128 stands for zero in the data rows.
Every row has a hidden score. How much higher is the second row's score than the first row's in each pair? 6 means about the same, 12 much higher and 0 much lower.
[116, 122, 128, 138, 117, 154, 97, 122]
[165, 107, 74, 132, 125, 89, 168, 180] 0
[140, 129, 158, 117, 165, 109, 133, 126]
[156, 151, 125, 116, 106, 139, 99, 113] 2
[134, 142, 157, 125, 152, 112, 115, 116]
[127, 134, 143, 142, 139, 153, 122, 127] 3
[162, 158, 87, 95, 92, 138, 151, 128]
[129, 142, 145, 129, 154, 124, 117, 112] 10
[130, 121, 142, 143, 156, 109, 141, 132]
[133, 127, 179, 118, 143, 98, 131, 116] 12
[105, 126, 144, 126, 137, 132, 135, 126]
[132, 133, 148, 131, 142, 113, 131, 117] 5
[144, 130, 159, 140, 134, 140, 94, 119]
[106, 134, 129, 115, 119, 144, 115, 104] 7
[176, 178, 150, 110, 107, 144, 95, 101]
[119, 133, 132, 126, 122, 142, 117, 124] 5
[133, 120, 158, 144, 148, 90, 145, 132]
[136, 138, 142, 136, 143, 131, 111, 109] 5
[88, 119, 178, 161, 149, 158, 112, 89]
[118, 82, 118, 129, 113, 87, 139, 153] 1
[129, 148, 146, 129, 158, 93, 146, 129]
[145, 149, 139, 117, 146, 116, 127, 125] 6
[117, 134, 148, 137, 141, 147, 121, 118]
[86, 131, 144, 147, 154, 133, 90, 77] 6
[191, 155, 27, 67, 17, 152, 136, 193]
[111, 112, 135, 147, 131, 129, 135, 128] 12
[120, 122, 132, 129, 128, 131, 119, 121]
[121, 151, 99, 110, 115, 153, 136, 123] 4
[114, 106, 113, 205, 73, 234, 31, 124]
[113, 140, 115, 121, 120, 145, 145, 119] 12
[90, 108, 132, 143, 134, 104, 123, 120]
[121, 88, 113, 142, 125, 131, 104, 138] 3
[137, 96, 135, 147, 136, 107, 137, 154]
[125, 162, 117, 100, 163, 109, 169, 124] 9
[114, 138, 135, 128, 130, 158, 131, 117]
[125, 107, 110, 122, 119, 106, 169, 169] 3
[164, 171, 102, 94, 101, 137, 113, 109]
[122, 117, 133, 135, 153, 122, 129, 140] 7
[114, 144, 127, 124, 132, 149, 161, 123]
[128, 113, 111, 123, 121, 109, 149, 151] 4
[110, 116, 116, 137, 123, 156, 129, 119]
[115, 131, 135, 145, 131, 138, 123, 117] 7
[124, 135, 129, 126, 109, 136, 120, 120]
[170, 161, 106, 88, 81, 134, 117, 138] 5
[133, 101, 95, 109, 111, 106, 183, 183]
[93, 137, 124, 111, 119, 148, 121, 111] 11
[122, 75, 143, 155, 132, 67, 160, 164]
[134, 131, 139, 131, 134, 102, 117, 120] 7
[121, 109, 130, 128, 145, 103, 122, 121]
[124, 104, 129, 133, 145, 126, 147, 134] 5
[134, 98, 116, 127, 105, 111, 134, 178]
[139, 133, 112, 153, 89, 157, 80, 122] 3
[119, 97, 138, 144, 131, 104, 130, 145]
[122, 119, 135, 128, 132, 144, 121, 114] 7
[121, 113, 134, 141, 127, 126, 105, 118]
[122, 95, 115, 129, 149, 72, 155, 148] 5
[118, 116, 134, 124, 162, 117, 161, 131]
[137, 96, 145, 159, 128, 139, 116, 130] 3
[125, 143, 115, 139, 120, 156, 128, 104]
[131, 139, 155, 119, 155, 119, 136, 107] 12
[141, 99, 101, 118, 95, 102, 154, 184]
[133, 131, 123, 94, 171, 95, 185, 125] 11
[68, 122, 223, 155, 227, 108, 133, 70]
[140, 110, 92, 132, 143, 134, 145, 148] 0
[141, 97, 123, 130, 141, 124, 156, 174]
[105, 122, 124, 153, 120, 149, 104, 109] 5
[106, 154, 107, 103, 114, 146, 140, 117]
[132, 137, 159, 119, 151, 107, 130, 124] 9
[119, 113, 121, 99, 147, 91, 182, 167]
[106, 142, 138, 142, 126, 163, 117, 108] 4
[133, 120, 148, 112, 150, 121, 140, 132]
[120, 99, 122, 144, 122, 132, 133, 150] 1
[116, 137, 127, 125, 126, 144, 112, 115]
[136, 98, 154, 135, 133, 82, 152, 122] 7
[118, 158, 124, 147, 113, 167, 97, 117]
[178, 178, 114, 95, 97, 152, 126, 115] 7
[129, 119, 129, 100, 161, 91, 181, 156]
[94, 151, 133, 121, 122, 145, 126, 96] 6
[117, 125, 146, 136, 120, 136, 109, 120]
[100, 112, 164, 165, 131, 112, 103, 130] 6
[150, 164, 124, 123, 128, 132, 100, 100]
[149, 90, 109, 137, 122, 102, 146, 173] 3
[124, 112, 159, 142, 143, 101, 133, 129]
[121, 102, 126, 148, 139, 116, 136, 154] 2
[180, 191, 126, 97, 110, 140, 102, 79]
[140, 123, 158, 128, 142, 128, 104, 113] 8
[127, 140, 106, 121, 97, 127, 115, 111]
[139, 108, 101, 130, 136, 126, 173, 177] 4
[121, 107, 141, 194, 112, 137, 115, 107]
[132, 173, 215, 124, 235, 73, 140, 74] 12
[127, 114, 156, 126, 135, 107, 142, 149]
[127, 102, 127, 139, 146, 133, 141, 142] 2
[139, 105, 140, 125, 121, 132, 106, 146]
[126, 124, 147, 108, 158, 89, 158, 140] 9
[156, 179, 155, 107, 120, 138, 114, 101]
[106, 180, 222, 127, 241, 57, 140, 72] 12
[165, 153, 120, 102, 93, 132, 112, 120]
[130, 138, 132, 150, 151, 122, 128, 125] 4
[169, 164, 105, 93, 101, 123, 122, 132]
[120, 108, 109, 110, 166, 105, 188, 161] 7
[180, 194, 158, 92, 80, 164, 106, 114]
[134, 107, 125, 136, 137, 93, 120, 139] 0
[124, 107, 140, 133, 124, 118, 141, 150]
[107, 139, 106, 139, 115, 172, 107, 101] 2
[133, 100, 105, 126, 124, 90, 139, 146]
[171, 155, 110, 95, 71, 115, 131, 145] 8
[147, 90, 124, 150, 124, 108, 126, 169]
[159, 108, 112, 133, 124, 113, 136, 177] 6
[118, 102, 128, 127, 138, 145, 125, 154]
[142, 94, 125, 123, 144, 107, 145, 175] 5
[157, 101, 128, 125, 99, 115, 146, 183]
[177, 214, 124, 90, 131, 170, 100, 78] 8
[103, 138, 118, 114, 142, 126, 107, 98]
[101, 101, 133, 125, 159, 115, 118, 145] 7
[99, 143, 112, 125, 112, 132, 141, 109]
[125, 144, 137, 128, 145, 99, 138, 126] 7
[119, 102, 118, 108, 154, 84, 196, 161]
[130, 121, 160, 148, 136, 112, 123, 118] 6
[158, 170, 159, 134, 112, 179, 106, 121]
[162, 154, 141, 96, 89, 138, 117, 104] 8
[123, 105, 81, 121, 142, 96, 181, 163]
[119, 111, 124, 143, 143, 147, 121, 140] 9
[136, 122, 111, 91, 130, 171, 142, 128]
[141, 109, 121, 134, 144, 124, 120, 149] 3
[92, 162, 86, 111, 107, 171, 129, 104]
[107, 134, 126, 137, 120, 133, 128, 119] 7
[148, 137, 138, 128, 104, 118, 111, 124]
[126, 114, 165, 136, 157, 104, 148, 127] 9
[124, 143, 123, 122, 131, 126, 127, 105]
[132, 99, 124, 134, 134, 119, 119, 137] 5
[142, 90, 127, 149, 125, 126, 124, 161]
[120, 108, 149, 138, 132, 126, 121, 138] 10
[126, 109, 121, 127, 137, 104, 175, 157]
[125, 148, 104, 110, 106, 142, 125, 112] 6
[148, 125, 130, 132, 145, 128, 127, 142]
[117, 130, 90, 105, 104, 97, 109, 105] 6
[110, 155, 110, 124, 123, 151, 120, 119]
[134, 94, 144, 158, 125, 117, 112, 153] 5
[160, 109, 114, 116, 103, 105, 149, 196]
[166, 93, 122, 135, 114, 86, 153, 173] 5
[147, 107, 122, 139, 128, 121, 135, 151]
[130, 131, 153, 152, 121, 165, 136, 132] 9
[134, 106, 73, 115, 122, 109, 156, 164]
[115, 114, 137, 119, 150, 109, 139, 129] 12
[121, 108, 118, 129, 140, 109, 127, 136]
[123, 148, 117, 110, 131, 132, 124, 107] 8
[117, 123, 144, 154, 142, 119, 107, 122]
[121, 111, 129, 129, 143, 106, 150, 141] 7
[119, 84, 157, 159, 132, 112, 118, 146]
[79, 111, 167, 159, 180, 138, 124, 120] 9
[132, 104, 84, 111, 98, 115, 174, 183]
[117, 127, 118, 138, 118, 133, 110, 121] 8
[162, 155, 150, 120, 104, 141, 86, 90]
[119, 105, 113, 117, 149, 92, 196, 157] 4
[170, 168, 159, 100, 120, 170, 78, 110]
[136, 143, 121, 112, 114, 155, 122, 117] 2
[137, 96, 138, 133, 121, 105, 123, 163]
[152, 91, 107, 160, 147, 112, 119, 158] 0
[149, 146, 130, 113, 116, 139, 115, 119]
[145, 86, 96, 121, 118, 123, 168, 180] 2
[107, 153, 108, 132, 120, 163, 100, 102]
[137, 98, 114, 159, 132, 138, 120, 155] 3
[99, 140, 98, 139, 117, 156, 113, 114]
[137, 107, 85, 118, 115, 105, 141, 156] 5
[93, 149, 133, 132, 83, 170, 126, 109]
[145, 89, 115, 138, 121, 100, 140, 182] 1
[180, 155, 155, 73, 138, 124, 155, 128]
[115, 165, 98, 101, 112, 139, 155, 110] 0
[120, 165, 96, 99, 116, 154, 146, 113]
[93, 99, 191, 181, 184, 106, 120, 112] 9
[102, 116, 146, 149, 119, 151, 111, 125]
[58, 114, 170, 178, 187, 132, 98, 72] 8
[114, 156, 101, 99, 118, 152, 140, 117]
[153, 93, 131, 133, 129, 109, 126, 168] 4
[152, 153, 108, 130, 110, 138, 116, 125]
[130, 116, 116, 128, 133, 128, 158, 155] 8
[118, 125, 150, 143, 147, 115, 131, 122]
[135, 134, 162, 124, 139, 127, 123, 116] 8
[127, 115, 118, 134, 155, 128, 119, 132]
[122, 124, 126, 105, 143, 96, 166, 142] 10
[119, 128, 129, 135, 122, 131, 127, 114]
[123, 146, 124, 123, 130, 152, 119, 115] 6
[95, 149, 126, 121, 94, 112, 137, 132]
[117, 137, 128, 142, 127, 137, 123, 117] 3
[111, 160, 111, 114, 122, 144, 134, 113]
[126, 113, 103, 129, 125, 100, 124, 143] 3
[124, 131, 88, 127, 146, 122, 122, 115]
[145, 165, 154, 115, 108, 116, 110, 85] 12
[155, 144, 127, 127, 101, 134, 105, 126]
[110, 165, 89, 131, 75, 195, 77, 89] 3
[129, 116, 139, 131, 155, 115, 136, 127]
[142, 138, 148, 146, 107, 131, 86, 110] 5
[149, 146, 162, 132, 118, 137, 98, 94]
[116, 116, 126, 132, 99, 116, 109, 110] 4
[99, 171, 109, 103, 131, 187, 145, 100]
[159, 145, 144, 127, 134, 140, 96, 104] 5
[113, 130, 93, 138, 105, 131, 123, 122]
[112, 110, 133, 141, 116, 116, 113, 114] 10
[106, 132, 125, 136, 121, 140, 100, 110]
[131, 138, 134, 116, 168, 138, 151, 122] 8
[143, 107, 126, 141, 128, 115, 117, 151]
[131, 116, 116, 157, 125, 133, 122, 148] 4
[142, 110, 130, 142, 142, 127, 119, 146]
[127, 109, 118, 138, 132, 142, 133, 144] 6
[132, 130, 135, 112, 148, 99, 164, 135]
[128, 135, 149, 128, 142, 136, 117, 95] 6
[110, 114, 132, 143, 129, 106, 126, 127]
[114, 119, 144, 103, 138, 101, 176, 143] 11
[123, 120, 119, 108, 158, 92, 181, 149]
[129, 106, 113, 127, 118, 112, 120, 142] 3
[128, 124, 137, 98, 156, 84, 207, 156]
[92, 143, 92, 127, 117, 182, 120, 104] 0
[118, 103, 144, 109, 144, 100, 154, 132]
[131, 111, 140, 142, 132, 151, 142, 154] 2
[131, 88, 132, 151, 131, 100, 121, 158]
[157, 161, 143, 114, 133, 135, 96, 110] 10
[133, 128, 141, 137, 129, 103, 94, 106]
[101, 144, 115, 134, 129, 136, 109, 102] 5
[111, 127, 124, 149, 146, 145, 123, 107]
[123, 106, 85, 123, 121, 89, 125, 137] 4
[131, 146, 163, 117, 156, 104, 154, 127]
[135, 116, 158, 136, 139, 119, 139, 136] 3
[129, 138, 124, 129, 121, 142, 123, 131]
[134, 117, 85, 116, 112, 135, 144, 166] 3
[125, 148, 127, 113, 104, 123, 108, 118]
[134, 118, 121, 125, 119, 127, 141, 157] 4
[148, 153, 149, 103, 103, 151, 106, 92]
[147, 146, 130, 116, 118, 129, 103, 108] 3
[107, 163, 94, 109, 109, 160, 146, 103]
[154, 149, 158, 145, 114, 116, 104, 105] 7
[138, 127, 112, 139, 75, 156, 83, 123]
[99, 167, 120, 103, 133, 152, 136, 103] 12
[133, 101, 138, 127, 130, 121, 122, 137]
[152, 122, 127, 127, 100, 110, 111, 159] 4
[129, 103, 125, 132, 111, 112, 153, 173]
[104, 131, 125, 148, 105, 157, 109, 109] 6
[109, 118, 136, 166, 125, 135, 129, 112]
[104, 139, 115, 136, 124, 131, 123, 105] 7
[155, 167, 152, 123, 124, 140, 90, 105]
[134, 93, 149, 155, 127, 95, 110, 139] 3
[149, 156, 137, 113, 121, 148, 111, 114]
[171, 177, 150, 102, 106, 140, 98, 94] 8
[100, 134, 132, 131, 114, 160, 117, 116]
[164, 157, 146, 114, 86, 149, 102, 108] 6
How far apart are the two rows of each pair, measured in a hidden way? 0 means very close, and 12 very far.
[146, 179, 165, 189, 156, 130, 127, 124]
[111, 95, 107, 118, 119, 178, 120, 105] 12
[116, 131, 132, 146, 169, 120, 154, 113]
[127, 125, 91, 156, 124, 117, 99, 181] 6
[160, 158, 123, 189, 163, 130, 131, 159]
[129, 156, 146, 181, 165, 121, 208, 120] 2
[115, 122, 132, 113, 111, 121, 149, 111]
[126, 108, 138, 133, 143, 123, 103, 106] 5
[118, 132, 159, 124, 124, 126, 131, 116]
[117, 117, 104, 132, 131, 120, 144, 118] 1
[113, 183, 148, 144, 139, 121, 51, 104]
[122, 109, 156, 119, 124, 118, 148, 104] 7
[95, 112, 132, 85, 110, 121, 115, 127]
[192, 140, 135, 130, 110, 117, 147, 137] 10
[153, 121, 112, 144, 84, 171, 136, 128]
[151, 128, 107, 148, 85, 181, 125, 130] 1
[125, 121, 151, 100, 102, 115, 147, 121]
[128, 155, 127, 129, 120, 118, 149, 217] 3
[146, 127, 132, 148, 133, 116, 138, 145]
[119, 125, 132, 102, 124, 119, 115, 122] 3
[134, 105, 107, 109, 134, 115, 143, 127]
[148, 140, 140, 145, 95, 119, 113, 133] 6
[124, 93, 114, 105, 96, 144, 134, 118]
[110, 179, 153, 157, 118, 121, 132, 112] 8
[164, 154, 196, 162, 186, 152, 166, 104]
[115, 126, 129, 143, 205, 128, 152, 135] 3
[124, 118, 141, 121, 130, 118, 144, 111]
[109, 124, 129, 117, 133, 118, 117, 127] 1
[128, 151, 142, 179, 168, 121, 200, 121]
[115, 121, 128, 122, 101, 121, 147, 113] 5
[138, 131, 129, 144, 98, 117, 124, 125]
[118, 117, 108, 85, 112, 119, 123, 123] 3
[192, 127, 141, 135, 130, 118, 105, 127]
[177, 147, 196, 162, 179, 142, 173, 111] 6
[158, 127, 131, 149, 132, 117, 133, 151]
[122, 116, 159, 99, 107, 117, 151, 116] 3
[121, 81, 137, 115, 144, 115, 115, 119]
[112, 111, 108, 143, 118, 114, 75, 187] 7
[123, 138, 149, 151, 168, 117, 139, 130]
[127, 156, 129, 130, 123, 117, 143, 222] 7
[191, 135, 129, 131, 109, 118, 145, 137]
[180, 108, 139, 128, 127, 121, 147, 119] 6
[114, 145, 99, 153, 127, 116, 106, 174]
[120, 124, 126, 144, 171, 117, 146, 118] 8
[115, 130, 105, 114, 121, 122, 135, 127]
[113, 141, 81, 154, 110, 119, 128, 167] 4
[110, 117, 128, 83, 114, 117, 99, 129]
[119, 119, 100, 131, 123, 120, 147, 119] 1
[144, 164, 153, 188, 156, 123, 169, 123]
[97, 164, 134, 151, 163, 151, 145, 120] 7
[116, 125, 131, 121, 98, 122, 152, 108]
[130, 158, 107, 134, 112, 117, 147, 219] 5
[115, 176, 145, 123, 137, 119, 112, 144]
[114, 127, 130, 142, 203, 128, 153, 136] 12
[127, 164, 95, 142, 111, 115, 129, 195]
[115, 119, 143, 120, 129, 117, 147, 115] 10
[118, 140, 92, 135, 151, 118, 122, 130]
[117, 126, 134, 97, 119, 121, 120, 120] 1
[187, 144, 98, 140, 104, 115, 129, 133]
[114, 136, 118, 129, 112, 195, 112, 116] 12
[145, 195, 168, 174, 128, 127, 114, 124]
[129, 112, 145, 136, 138, 165, 106, 114] 12
[115, 108, 100, 124, 128, 184, 123, 113]
[134, 109, 60, 100, 109, 180, 86, 128] 5
[97, 151, 120, 138, 149, 135, 158, 122]
[122, 73, 119, 109, 108, 138, 106, 115] 5
[127, 157, 170, 188, 184, 141, 159, 107]
[101, 113, 138, 81, 109, 120, 112, 130] 5
[117, 116, 109, 130, 135, 119, 139, 117]
[116, 125, 138, 117, 117, 120, 148, 112] 1
[101, 115, 136, 98, 116, 120, 130, 117]
[118, 125, 125, 145, 192, 125, 129, 134] 6
[104, 114, 138, 79, 109, 118, 105, 130]
[122, 120, 125, 137, 169, 116, 142, 120] 5
[116, 130, 154, 123, 126, 127, 131, 111]
[124, 129, 140, 97, 123, 178, 148, 168] 6
[126, 176, 106, 129, 98, 114, 107, 125]
[120, 121, 136, 130, 140, 125, 127, 103] 12
[120, 161, 140, 130, 169, 125, 136, 144]
[111, 170, 151, 161, 124, 123, 144, 113] 5
[110, 141, 73, 155, 116, 119, 111, 164]
[125, 141, 142, 140, 132, 115, 134, 154] 5
[120, 116, 141, 128, 145, 127, 113, 103]
[116, 110, 156, 110, 112, 120, 136, 103] 2
[114, 117, 131, 82, 115, 118, 109, 122]
[130, 89, 100, 95, 85, 152, 103, 125] 5
[161, 170, 183, 143, 96, 129, 140, 110]
[123, 125, 95, 154, 123, 116, 92, 185] 5
[126, 112, 143, 130, 142, 122, 120, 104]
[125, 132, 119, 131, 110, 120, 137, 111] 7
[99, 143, 115, 130, 142, 132, 161, 122]
[111, 139, 115, 120, 98, 193, 113, 112] 8
[190, 131, 131, 131, 109, 118, 142, 131]
[131, 112, 146, 104, 119, 118, 128, 99] 7
[128, 89, 99, 101, 93, 163, 104, 119]
[115, 185, 136, 144, 134, 120, 50, 109] 10
[130, 108, 141, 118, 131, 118, 139, 109]
[111, 89, 122, 120, 129, 117, 124, 119] 2
[108, 140, 96, 151, 140, 117, 102, 148]
[127, 177, 111, 130, 100, 114, 104, 124] 8
[119, 120, 88, 122, 129, 119, 141, 133]
[167, 101, 171, 121, 148, 117, 107, 116] 9
[191, 107, 141, 126, 129, 116, 131, 121]
[160, 103, 162, 120, 144, 118, 112, 116] 4
[113, 126, 128, 147, 208, 131, 145, 132]
[108, 118, 137, 107, 116, 121, 142, 112] 8
[116, 108, 88, 102, 78, 162, 104, 123]
[130, 126, 128, 97, 109, 117, 172, 134] 8
[143, 116, 126, 140, 102, 179, 138, 121]
[124, 137, 97, 145, 115, 118, 136, 129] 7
[160, 138, 165, 130, 82, 123, 131, 121]
[133, 101, 56, 92, 100, 174, 78, 132] 10
[118, 123, 93, 120, 126, 119, 140, 133]
[213, 131, 128, 129, 108, 117, 131, 125] 8
[124, 118, 156, 100, 105, 116, 151, 119]
[123, 131, 125, 130, 127, 190, 143, 105] 9
[114, 135, 121, 131, 119, 194, 112, 115]
[198, 140, 140, 128, 107, 117, 147, 137] 12
[117, 85, 133, 123, 149, 115, 112, 121]
[115, 115, 115, 114, 105, 120, 127, 114] 9
[113, 150, 80, 153, 124, 118, 118, 165]
[116, 185, 133, 142, 129, 119, 58, 110] 2
[117, 168, 138, 125, 155, 121, 131, 145]
[183, 100, 156, 124, 155, 117, 86, 111] 9
[114, 135, 118, 133, 159, 124, 111, 136]
[120, 124, 170, 130, 134, 123, 149, 117] 1
[141, 143, 95, 146, 112, 118, 131, 138]
[107, 126, 123, 115, 131, 118, 117, 130] 6
[112, 141, 114, 117, 95, 189, 105, 111]
[108, 131, 109, 121, 132, 124, 147, 126] 8
[112, 96, 123, 117, 131, 118, 119, 113]
[131, 163, 104, 135, 107, 116, 139, 211] 12
[118, 116, 100, 85, 110, 122, 116, 125]
[128, 154, 130, 129, 123, 115, 142, 227] 4
[120, 86, 88, 105, 94, 162, 118, 120]
[121, 130, 123, 144, 149, 118, 132, 125] 8
[118, 107, 132, 117, 131, 119, 125, 118]
[125, 100, 73, 77, 91, 143, 94, 131] 7
[100, 159, 119, 154, 161, 173, 108, 126]
[131, 168, 105, 137, 110, 115, 133, 205] 12
[119, 115, 149, 102, 117, 116, 126, 122]
[191, 110, 163, 141, 142, 118, 123, 151] 6
[99, 177, 142, 130, 135, 116, 80, 114]
[110, 115, 156, 105, 121, 117, 128, 120] 6
[115, 109, 157, 107, 111, 119, 135, 102]
[124, 132, 86, 165, 137, 116, 99, 171] 4
[115, 123, 138, 115, 119, 120, 145, 113]
[120, 139, 144, 151, 170, 118, 142, 122] 4
[116, 95, 135, 111, 131, 118, 119, 117]
[125, 109, 141, 132, 144, 123, 97, 106] 1
[117, 148, 80, 152, 120, 119, 127, 169]
[137, 111, 110, 107, 133, 115, 141, 130] 7
[122, 120, 128, 138, 167, 116, 147, 118]
[119, 129, 123, 126, 102, 121, 140, 108] 8
[115, 98, 94, 119, 120, 180, 124, 113]
[127, 145, 135, 175, 169, 122, 189, 121] 10
[107, 143, 129, 132, 134, 116, 128, 118]
[120, 134, 85, 162, 110, 118, 125, 190] 4
[141, 163, 149, 187, 157, 124, 187, 123]
[130, 124, 143, 93, 118, 175, 142, 175] 9
[108, 115, 156, 107, 123, 117, 126, 121]
[161, 114, 180, 141, 153, 136, 133, 113] 5
[200, 106, 166, 142, 148, 118, 120, 148]
[125, 121, 101, 129, 118, 121, 148, 118] 10
[179, 111, 161, 138, 131, 117, 137, 152]
[131, 123, 127, 98, 105, 118, 181, 137] 6
[205, 143, 134, 129, 105, 118, 138, 136]
[111, 144, 96, 155, 131, 115, 104, 170] 7
[110, 131, 105, 116, 122, 123, 143, 127]
[119, 115, 135, 130, 129, 124, 127, 115] 4
[115, 131, 130, 108, 120, 126, 125, 120]
[138, 121, 80, 112, 120, 189, 128, 118] 7
[119, 116, 130, 132, 136, 123, 127, 109]
[115, 127, 134, 145, 211, 129, 154, 130] 6
[133, 116, 120, 98, 99, 119, 188, 142]
[115, 121, 114, 113, 92, 120, 140, 114] 2
[111, 95, 112, 121, 121, 181, 130, 102]
[124, 111, 145, 102, 119, 116, 128, 123] 10
[106, 113, 137, 77, 108, 118, 100, 129]
[115, 177, 145, 117, 139, 119, 115, 143] 5
[137, 159, 149, 187, 161, 123, 205, 123]
[118, 89, 139, 122, 146, 116, 115, 116] 7
[102, 136, 114, 126, 139, 129, 162, 121]
[128, 107, 111, 101, 125, 116, 146, 119] 3
[118, 130, 128, 140, 180, 123, 123, 134]
[118, 110, 154, 113, 116, 119, 140, 104] 3
[113, 142, 80, 158, 104, 118, 131, 181]
[112, 104, 108, 142, 118, 114, 71, 188] 7
[208, 137, 131, 128, 107, 116, 137, 129]
[142, 165, 150, 188, 157, 124, 174, 124] 5
[119, 127, 127, 146, 171, 118, 151, 115]
[163, 151, 171, 137, 88, 129, 135, 117] 9
[126, 158, 90, 143, 108, 116, 132, 190]
[115, 125, 123, 151, 207, 128, 133, 135] 12
[122, 93, 98, 110, 105, 170, 105, 115]
[157, 111, 152, 131, 108, 118, 163, 154] 10
[139, 126, 128, 149, 137, 117, 133, 142]
[116, 126, 58, 134, 122, 118, 125, 170] 5
[166, 113, 176, 142, 150, 130, 133, 117]
[126, 138, 129, 171, 168, 121, 181, 121] 3
[113, 96, 119, 123, 124, 183, 132, 100]
[114, 127, 132, 146, 210, 130, 152, 129] 10
[96, 158, 126, 145, 156, 141, 156, 122]
[113, 137, 116, 125, 105, 195, 114, 114] 7
[180, 129, 140, 129, 107, 116, 130, 129]
[209, 134, 126, 130, 108, 116, 130, 128] 3
[117, 114, 154, 102, 109, 117, 143, 113]
[108, 147, 87, 152, 129, 117, 113, 157] 5
[118, 180, 116, 136, 115, 116, 93, 120]
[116, 131, 99, 110, 86, 180, 91, 118] 11
[143, 107, 142, 79, 82, 157, 158, 201]
[93, 112, 132, 87, 109, 120, 130, 121] 2
[120, 116, 159, 100, 109, 117, 148, 113]
[120, 120, 146, 116, 123, 119, 153, 109] 0
[104, 141, 119, 145, 144, 145, 28, 121]
[111, 143, 148, 115, 126, 120, 106, 104] 4
[117, 96, 139, 125, 141, 116, 114, 116]
[122, 124, 138, 128, 135, 119, 132, 114] 4
[118, 96, 142, 125, 137, 116, 119, 114]
[115, 117, 114, 113, 101, 121, 129, 113] 7
[114, 102, 128, 115, 131, 118, 116, 111]
[124, 130, 160, 185, 181, 128, 174, 106] 4
[126, 113, 143, 104, 123, 116, 127, 124]
[116, 121, 92, 105, 80, 173, 95, 119] 11
[115, 132, 138, 115, 109, 118, 147, 109]
[161, 117, 137, 137, 99, 152, 178, 131] 1
[164, 138, 103, 146, 121, 118, 113, 142]
[202, 140, 139, 127, 105, 118, 145, 136] 3
[110, 145, 133, 138, 190, 127, 141, 139]
[116, 129, 101, 116, 123, 121, 132, 130] 7
[116, 116, 105, 128, 132, 186, 125, 113]
[115, 93, 91, 116, 113, 176, 120, 115] 0
[115, 125, 133, 95, 118, 121, 124, 120]
[115, 125, 128, 148, 206, 130, 138, 133] 8
[118, 84, 102, 111, 94, 178, 107, 120]
[121, 85, 139, 112, 139, 116, 113, 118] 10
[159, 115, 146, 126, 123, 115, 113, 118]
[101, 155, 136, 139, 148, 114, 103, 114] 3
[140, 114, 152, 120, 135, 119, 129, 114]
[115, 143, 152, 177, 160, 126, 166, 110] 2
[114, 127, 62, 138, 131, 118, 120, 162]
[132, 126, 103, 129, 117, 120, 146, 119] 1
[123, 109, 140, 131, 144, 123, 103, 106]
[106, 132, 115, 121, 136, 126, 157, 121] 5
[119, 116, 137, 132, 147, 127, 107, 106]
[122, 121, 135, 103, 125, 118, 119, 122] 3
[117, 138, 85, 159, 105, 118, 131, 184]
[180, 119, 138, 152, 143, 118, 119, 156] 9
[114, 129, 128, 107, 123, 128, 132, 122]
[145, 171, 128, 191, 147, 160, 107, 136] 2
[126, 131, 122, 129, 110, 120, 131, 108]
[120, 122, 165, 125, 128, 125, 147, 116] 5
[141, 134, 131, 145, 95, 118, 119, 130]
[112, 159, 147, 169, 137, 124, 152, 115] 3
[109, 140, 128, 133, 134, 116, 128, 121]
[116, 174, 142, 121, 147, 120, 122, 143] 2
[121, 128, 136, 98, 126, 180, 159, 160]
[113, 187, 127, 142, 124, 118, 63, 112] 12
